Named turns come first, each shown by rows before and after it. Which turns, in which order, take the first row of each pair that follows to the second? Write the first one first, as in the answered first pair.
Vanud:
[  0  31  17   5  10   1  21  -7   0 -12  19] |-> [  8  35  11   1  18  -6  15 -20  12  11   0]
[-35  -6  -4 -79   8 -41 -45 -25  52 -34  17] |-> [-39  -3   1 -76   9 -37 -43 -21  44 -47  32]
[-35  20  30  -3  -6 -25 -38  25  10 -52  44] |-> [-23  49  44   3  16 -30 -23   4  13 -41  39]
[ -3  15  -4 -11  31 -18  26 -15  14  -9  -8] |-> [  0   6 -15 -17  26 -19  14 -13  24   3 -24]
ruvi:
[ 19  17  19  39 -20  18 -46 -41   7  57  -2] |-> [ 21  31   1  29  44 -18   3 -43  25  55 -27]
[-21  28  42   3   0  11   1 -42 -30  -2   5] |-> [-12   0  10  18  13  -7 -58  13  -2  43  -4]
[-38  -4  31 -49 -40 -18 -50 -40  29 -33 -41] |-> [-32  -6  10 -49  -5 -43 -55 -15  49 -17 -55]
votik:
[ 20  44  -7  20   2  39  -8 -69  14  81 -24] |-> [ 18  64  -9  26  51   1 -12 -39  30  76  -8]
[-26   5  13 -31  14 -20   0  -1  21 -52   4] |-> [-26 -25  -9 -33  12 -16  10  14  19 -46  -9]
[ 18 -20  -4  25 -12  50  37  19 -26  21   8] |-> [ 17  21  31  28 -14  49  23  -8 -24   8  25]
mak:
[ 13 -10  -5  21 -37  21 -31 -30 -23  16   6] |-> [ -7 -22  -5  13 -39  10 -28   0 -26 -23  31]
[-27  49  21 -21 -15  26  -4 -43   6 -22   8] |-> [-47  -3 -18 -44 -21  14   6 -14  14 -42 -15]
[ 19  31  -8  36  22 -28 -23  34   5  32  25] |-> [  7  -3 -31  23  21 -38 -19  61  11  12  17]
[-17  24  56 -64 -22 -18 -42 -67  28 -20 -25] |-> [-34   3  48 -75 -21 -26 -35 -43  26 -56 -16]
Now pairs of rows:
Each pair is two turns apart.
[ -3  16  -9 -40  16 -47 -23 -12  32  10 -52] |-> [ -4  51  41 -15 -17 -23 -55 -15   7  -9   9] | mak ruvi
[ 10  -9 -12  29   8  -2 -40  49  -4  25  29] |-> [  3 -15 -28   5  33   2  62  10 -24  -4  -7] | ruvi votik
[  7   8  13  20 -47  -7 -70  -7 -11  34   2] |-> [  5  30 -14   5  54 -64   8   4   8  12 -17] | Vanud ruvi
[ 18 -33   0  15 -12  -9 -48  -3  30  -5  25] |-> [ 18 -46 -13  11 -14  -6 -43  -5  31   6   6] | Vanud mak
[-13 -22   5 -22 -58  31  -4 -40  -7   6 -31] |-> [-13  18  -6  -8  56 -52  -6  29  32  -4   3] | votik votik
[  3   4   5  -9   6 -28 -37 -12  33  32 -21] |-> [-14  26  35  -7  12 -37 -18  -8  18 -19  25] | mak ruvi
[ 24  21 -25  30  29  10  65   3 -19  26  10] |-> [ 22  40  11  45  -8  24   7   2 -26  24  54] | ruvi votik
[-14 -25 -26  10  36 -13 -27   7  -9 -33  25] |-> [-17 -26 -19  11  18   0 -36   5 -14 -33  31] | ruvi ruvi
[  4  13  -3  -1  37 -12   3   4  -9  10  17] |-> [ -5   1  10  -9  -4  10   9 -16 -28 -11  22] | mak ruvi
[ -5 -14 -14 -35  26 -19  21 -29  16   4 -59] |-> [  7  36  26 -16  27 -15  -5 -49  18  19 -35] | mak Vanud
[ 36 -31  -8   0 -37  49 -19  22   0  35  11] |-> [ 27 -11  19 -10 -46  58  25 -17 -21   6  12] | ruvi ruvi
[ 17 -28 -43 -11 -17   5 -33   3  40  20  -6] |-> [  8 -11 -36 -32   0   0  33 -37  30 -14 -26] | ruvi Vanud
[  7  32 -10  38  37  15 -17  -1  21  66  18] |-> [  5  31   4  39   5  36 -33 -14  10  63  28] | ruvi ruvi
[-17  29 -12 -38  36 -42  36   7  15 -37 -40] |-> [  5  21 -19 -36  17 -25   5 -16  29  16 -77] | mak Vanud
[ 10  39 -15  -4  54  -7 -16  -1 -36  23 -10] |-> [  3  12 -14 -11   7  36  11 -26 -67   8 -17] | votik ruvi
[ 35  32  42  50 -32  15 -21 -26 -25  46 -20] |-> [ 37  28  18  46  20 -29 -39  16  10  60 -29] | votik Vanud
[ 54  36  -6  13  25   2 -28 -48  30 116 -48] |-> [ 43  77   8  14  85 -33  24 -45  28  69 -18] | ruvi votik
[ 19  -5   3   8  12  28  29 -11 -18  14   2] |-> [ 24   5  17  17  -1  30  -8 -11 -12  23  14] | ruvi votik
[-39 -33   9  13 -27 -13 -60  65   1 -46  56] |-> [  9   8  28  13 -49  11 -87 -38  23  56 -25] | mak votik
[ 2  9  1  8 45 -7 37 12  8 30 -2] |-> [  2   5  20   0  -8  27  32 -31 -11  32 -13] | votik votik
[-11   3  15 -42 -22 -25 -23 -36  -1 -29  -6] |-> [-13   5  19 -33 -20 -30 -38 -18  -3 -34  15] | votik ruvi
[ 20  23  44 -46  24 -11  16 -33  11 -17 -59] |-> [ 18 -17  36 -45 -33  15 -34 -21  11  -5 -59] | Vanud ruvi
[-18 -22  -2 -29 -25 -24  29  -1   8 -74   0] |-> [-10 -26  10 -17 -64 -11 -34   4  12 -50  12] | ruvi votik
[ 29   5   6   7  -1 -12  26 -31  14  21 -24] |-> [ 10 -10  14  19 -21 -16 -22  24  10 -13  35] | mak ruvi
[  3   7 -12  -3   2  51  27 -52 -17  26 -29] |-> [  7  31  -5 -10  27  23  -7 -52  14  39 -35] | votik Vanud
[ 10 -21   6 -15 -21  37 -14  15 -18  30  17] |-> [ 13  21  15 -13  43   5  22   9  -8  23  20] | ruvi mak
[  3  21  57  32  -3   2 -44 -28  10  30 -23] |-> [  1  21  35  11  43 -26  -8 -25  28  23 -53] | Vanud ruvi
[-15   6  -2  -3  13   9  53   5 -32 -45  38] |-> [ -4   6   5  26   1  14   1  37 -24 -17  68] | ruvi Vanud
[ 20 -21  -3 -10 -17   8  36 -30 -17 -45 -46] |-> [ 30 -19   5  14 -33  -2 -71  17   8  -5 -14] | votik ruvi
[ -8   0 -37 -25  44 -58 -52   5  51  33 -40] |-> [-44  19   7 -52   5 -22  43 -60  -2 -66 -14] | Vanud ruvi
[ 17 -24 -23  27  -9   1  10  46  -2   8  11] |-> [20  6 -9 18 15 -1 58  6 -8 -6 -7] | ruvi Vanud
[-29 -14 -15 -25 -19  -7  54  23  -4 -31  -2] |-> [-17 -29 -24 -12 -39  -7 -20  49  17  12  -3] | votik ruvi
[ 3 31 -3 21 71 -7 61  6  4 -9 -1] |-> [ -1  44   8  18  72 -14  46   8  10 -16   9] | Vanud mak
[ -9 -11 -45 -26  51 -31  80   9  -5 -15 -26] |-> [-13  27  -7 -11  54 -33  76  10 -19 -42  23] | mak mak
[ 26 -75 -35  20  -7  22 -15   5  17  66 -44] |-> [  2  21  44  20  28  13  80 -49 -25 -34  25] | ruvi mak
[  2  -7  31  14 -11  13 -50   7 -11  -5  51] |-> [-12 -68 -23 -17   0  -3 -25  28   5 -13   0] | Vanud mak
[-23 -39 -33 -27 -10 -24 -17  28  22 -43 -22] |-> [-20  22  22  -2  -7 -21 -25  18   6 -64  42] | mak mak
[ -4  -3  -2   6   8 -18 -49  35  15  -2  14] |-> [-11 -17 -22 -11  27 -19  32  17  -1 -27 -13] | ruvi votik
[ 19 -18 -18  -7 -47   9  -8 -16  -8   0 -51] |-> [  3 -14  -1   0 -54  17   5   4 -29 -43  -2] | Vanud Vanud
[ 10 -13  28  19 -49   9 -82  18   2  10  15] |-> [  0 -10  26  11 -36  -9 -85  26  12  -8  22] | mak votik
[-11 -29   6   5 -90  49 -52 -23  -2  27 -13] |-> [-15  -5 -40   0  69 -56  -8  52  48  19 -24] | mak ruvi
[ -6 -21   6 -12 -36  32   7 -25 -10  31   6] |-> [ -9  -4   3 -22  -9  20  39 -38 -10  17  -3] | ruvi ruvi
[ 11 -25 -23 -21 -13 -10 -55  -3  41  48 -59] |-> [-19  32  50 -10 -24 -16 -65   0  14 -38  42] | votik mak
[ 15  15  26   9  -7 -18   5 -11  -9  62 -31] |-> [ -9  21  49  17 -22 -22 -12  24 -26   3  32] | Vanud mak
[  0 -44 -44   4  33  -9  71  43  -7 -25  32] |-> [ 46  11  -5  25   8  30  54 -52  -8  66  -9] | mak votik
[ 38 -11 -44 -26  29   1  44 -12   7  24  -6] |-> [ 41  37   2   1  17  14  22 -23  -8  18  46] | Vanud mak
[ 22   2  -3 -35  53 -47   4 -24   5  49 -62] |-> [-10 -75 -28 -52  -8 -31 -31  39  -9   5 -36] | Vanud Vanud
[  5  20  -8  -1  31 -10 -33  40  19 -15  42] |-> [  8 -21 -41 -12  15   1 -38  48  24   1   6] | mak Vanud
[ -2  -3 -33 -25 -35 -10  -2 -40  41  35 -69] |-> [ -4  60  14 -21 -12 -27  -4 -65  44  13 -30] | ruvi votik
[  0  42  -5   6  38 -21 -10  -8 -20 -18 -15] |-> [ -5   5 -10   6 -18  24   1 -16 -48 -31 -13] | votik ruvi
[  1 -16 -19  -4 -20   9  -3 -10  -6  17 -31] |-> [ -1  34   6   2  24 -26 -19  -4  10   3   0] | votik votik
[ 14 -31  -6  38  21 -15 -69  30  -1  70  14] |-> [-10  25  28  17  78 -40  42 -15 -25 -21  35] | mak ruvi
[ -7  15   4  14  65  -2  61  34  -4 -28  25] |-> [  5  16 -11   3  79 -12  60  19  13  -4 -14] | Vanud mak
[-14   5  -5  -8  27 -22  17 -10  -6 -46   9] |-> [-13 -36 -16  -2 -28  11 -10   3 -15 -32   9] | votik ruvi
[ 61  50  28  23 -47  -2 -74 -75   1  74   1] |-> [  7   8 -25   2  49 -96 -53  75  23 -31  57] | votik mak
[ -3 -27 -24 -34  -2   5  49 -40   4  -8 -61] |-> [-12 -62 -32 -27 -48  23   0  -7   0  -2 -43] | Vanud ruvi
[-18  20 -13 -31 -21 -22 -33 -27  22 -17 -30] |-> [-24  27  -1 -29 -25 -18 -27 -34  17 -34 -17] | votik ruvi
[-13  76  40   1  21  -6  73 -57 -24  -7  27] |-> [  0  58  -8   5  86 -56  49   2  19  36  -1] | ruvi ruvi
[ 27   9 -14  -8  43  -3  12  -8  23  72 -79] |-> [ 29 -13  -8   5  -8  23 -42   5  19  87 -65] | ruvi ruvi
[ 17 -39 -33   5  12 -18 -21  72  27   5  17] |-> [ 33  -7  21  24 -64  46 -29  -5  -7  23  27] | votik mak
[ -6  32  20 -36  -1  13 -47  -4   6  13  -3] |-> [-24  19   6 -55  24  -7 -16  13  10 -22  -6] | mak ruvi
[ -4   0  -7 -19  -1 -30 -77  27  39  -9   6] |-> [-11   7  21 -18 -45   2 -72  -5  17 -31  22] | ruvi ruvi
[ -6  -9   5 -34  -8  16  48 -34   5  -5 -32] |-> [  2 -12  16 -11 -42  21 -51   3  22  27   1] | votik ruvi
[-16  -1  -9  18 -19 -19  -1  50   0 -15  11] |-> [ -2 -12 -20  22 -34  -4 -12  33   3  24 -19] | mak Vanud
[  3 -30 -22   5  41 -13  52  30 -16  14  -3] |-> [ -2  14  43  13  -7  12  24  -8 -40 -17  47] | ruvi votik
[-30 -44   9  11 -29  22  33  16 -26 -25  19] |-> [-15  30  53  19  -3  10  33 -30 -16 -16  25] | votik Vanud
[ 10  58   7  15  82 -38  50 -40  20  14  -8] |-> [ 18 -13 -36 -10  29 -11  24 -50  30  59 -80] | Vanud votik
[-23 -16  -5 -41 -39  -8 -23   4  17 -15   2] |-> [-29   2   6 -33 -18 -16  -8  18  14 -31  30] | Vanud votik
[ -7   4  11   1 -33  11 -50  -1  -1   3  15] |-> [-17 -28 -17 -13 -31   8 -37  12   2  -7  -4] | Vanud mak
[ 64   8 -32  36  67 -35  31  40   3  34   3] |-> [ 55 -55 -53  25  -7  21  49  32 -31  29 -13] | mak votik
[ 20  16  -9  10  36 -26 -36  23  32  45   1] |-> [ 17  41  22 -13  12  -1  18 -57  10  23 -27] | ruvi Vanud
[-12 -26  -8 -28 -23 -10 -38  -2  23  -1 -19] |-> [  4  24   8 -12  25 -30 -22 -16  33  18 -14] | mak ruvi
[  9 -43 -10  13 -19  24 -65  14   5  26   8] |-> [  9  24   8   2  70 -16  38 -29   3  -7  -1] | ruvi mak
[ 36 -18  -2 -31  19  -7  -1   7  18  35 -27] |-> [ 29  21  41  -9  12  -6 -16  14   4   9  36] | mak ruvi
[-24  35  39 -23   9 -37 -54 -20  30 -36  24] |-> [-20 -18  -9 -42   9 -41 -57  -4  48  -9 -32] | ruvi mak
[ -5   0   9   0 -11   6   7  -3 -12 -29  17] |-> [  3 -23  -9   2 -23   9 -18  12   0  -3   3] | ruvi votik
[ 33  18  -6   9  28 -12  18 -29  15  62 -30] |-> [ 34  18  -2   5  12   1  17 -36  11  59 -32] | votik votik
[-14   2  39 -22 -21   5 -25 -35  -1 -16 -10] |-> [-14 -23  10 -18   4 -19 -49  19  17  -5 -10] | ruvi Vanud
[ -4 -43 -39  39  32  31  23  65 -31  11  12] |-> [ -8 -15  -7  45  20  49  52  30 -53 -15  32] | Vanud ruvi
[  2 -17  18 -31 -11 -39 -65  27  36   4  -2] |-> [ -4  -9  46 -29 -49 -12 -59  -2  12 -17  15] | ruvi ruvi
[-31  25  52   6 -34   9  -9  -6 -19 -71  53] |-> [-34   4  21  12   2 -13  -9  53  -7 -70  63] | votik ruvi
[  3 -14  -5  -9 -20  24   6 -31  -4   8 -28] |-> [  3  -8 -12 -14  -2  10  19 -33  -2   9 -35] | ruvi ruvi
[ 27 -38 -23  23  11  11  29  17  -5  38 -22] |-> [36 19 20 43 23 12 23 -3 -9 39 11] | mak Vanud
[ -3  21  20  17  38 -10  26 -25 -14  -7 -27] |-> [ -2   2   3   7  37  -9  28 -21 -11  -2 -45] | mak mak
[  3  29  23  25   4  -7 -50  10  11  18  25] |-> [-19 -38 -13  -6 -36  11 -41  22   3  -3  -5] | mak votik
[ 28 -18 -35  15  26   8  28 -11   5  45 -35] |-> [ 35 -10 -17  18  -5  22  -3 -30   1  58 -31] | votik ruvi
[ 36  -4 -14  41  36  11  16   1  -8  70 -11] |-> [ 20 -52 -33  29  -2  20 -11  35 -11  55  -8] | Vanud Vanud
[ 14  -4  -8  13  16  13  11  35 -28  36   1] |-> [  8 -10 -12  10  17  10  13  44 -28  28   3] | mak mak
[-37 -17  40  -7 -46   7 -83  12  -3 -45  51] |-> [-15  63  78  12   9  -5 -38 -36  -5 -31  58] | Vanud Vanud
[  3  27 -18  30  21  14  48 -56  -2 -15  30] |-> [ 11  16 -46  32  56 -13  31 -19  22  10  14] | ruvi ruvi
[ -1 -27  -1  24 -50  19 -41  10  15  23  32] |-> [ -1  16  24  32 -22   1 -40   2  20  14  57] | votik Vanud
[-10  31  14  -4  41 -17  34 -28  -1 -20 -17] |-> [-14   1 -11 -20  36 -25  33 -15  10 -19 -43] | mak Vanud
[ 22  21  20  18 -26  27  19 -36 -17  32   1] |-> [ -6  20  16   6   0   2  49  -2 -22 -35  34] | mak Vanud
[  1  32   8  11  22 -61 -21  21  25 -41  17] |-> [ -1  44  37  13 -27 -26 -19 -22   2 -51  23] | Vanud ruvi
[ -9   7   0  13  14   2 -47  -5  25   2 -24] |-> [-12 -10  -6  13   3  13 -43  -5  21   5 -32] | votik votik
[-12  10  13 -15   5  -7 -27  27  31 -31  24] |-> [ -4  31  21 -15  22 -13  -2   0  31 -32  14] | ruvi Vanud
[-11 -50 -30 -43 -12 -26 -38  19  37  -7 -24] |-> [ 26   0   0  -8 -20   7 -42 -38  26  62 -30] | Vanud mak
[ 21  12  32  22  24  -3 -24 -16  29  35  13] |-> [-18  -9  27  -4  18 -12  14   5  11 -47  37] | mak ruvi
[ 11  -5  28  14 -42  75 -27 -15 -34   0  10] |-> [ 25  41  15  34  70   5 -20  33   3  17  21] | ruvi mak
[  8  -8  12   4 -24  22  26  34 -42 -10  40] |-> [ 26  12  25  14 -24  35  20   6 -39  29  23] | mak mak
[-45 -28   1 -27 -23   4  21 -14 -10 -72 -12] |-> [-40 -28 -17 -28  19 -26  34   1   7 -63 -27] | ruvi ruvi
[ -4 -13  -5 -10 -22  11   6   7  30 -64  -3] |-> [  9  27  25  10 -18  21   0 -15  26 -50  18] | mak mak
[ 10   9 -18   3  59 -28  18  20  22   7  -8] |-> [  7  28  34  15 -23  30   5 -28 -22 -12  31] | mak ruvi
[ -4  -6  -1 -10  -9  13 -10 -21   1  27  -7] |-> [ -8  -9 -13 -15  18  -8   7  -7   7  18 -14] | Vanud ruvi
[ 13 -30 -55  23  -2  22  13  61 -32  43 -21] |-> [  4  38   7   8 -12  35  71 -29 -58  -6 -10] | ruvi votik
[  8  38  12 -17  -3 -28 -91 -18  39   5   1] |-> [ -5   5  -3 -29 -17 -28 -95   8  37 -17   0] | Vanud mak
[ -2 -16  13 -23  -5  -8 -21  -8  19  15 -23] |-> [ -3  -8  16 -21   8 -16 -24  -3  25  10 -17] | votik votik
[-13 -17 -19 -12  54 -38  -2  39  17  -4  -2] |-> [-13 -46 -28 -30   0   9  36 -10  -9  -5 -37] | votik ruvi
[ -5  10  11  13 -17 -12 -37 -41  28  29  24] |-> [-10   0  -8  13   7 -32 -39 -10  40  27  28] | Vanud votik
[-10  15 -10  -6 -29  -9  15  16   9 -16   7] |-> [ -6  16  -9   0 -30  -9  -2  24  12  -4   7] | Vanud ruvi
[11 39 25 20 22  1  9 -7 -1 -4 28] |-> [ 23  18  -2   4  17  -4 -17 -16  25  38 -27] | Vanud Vanud
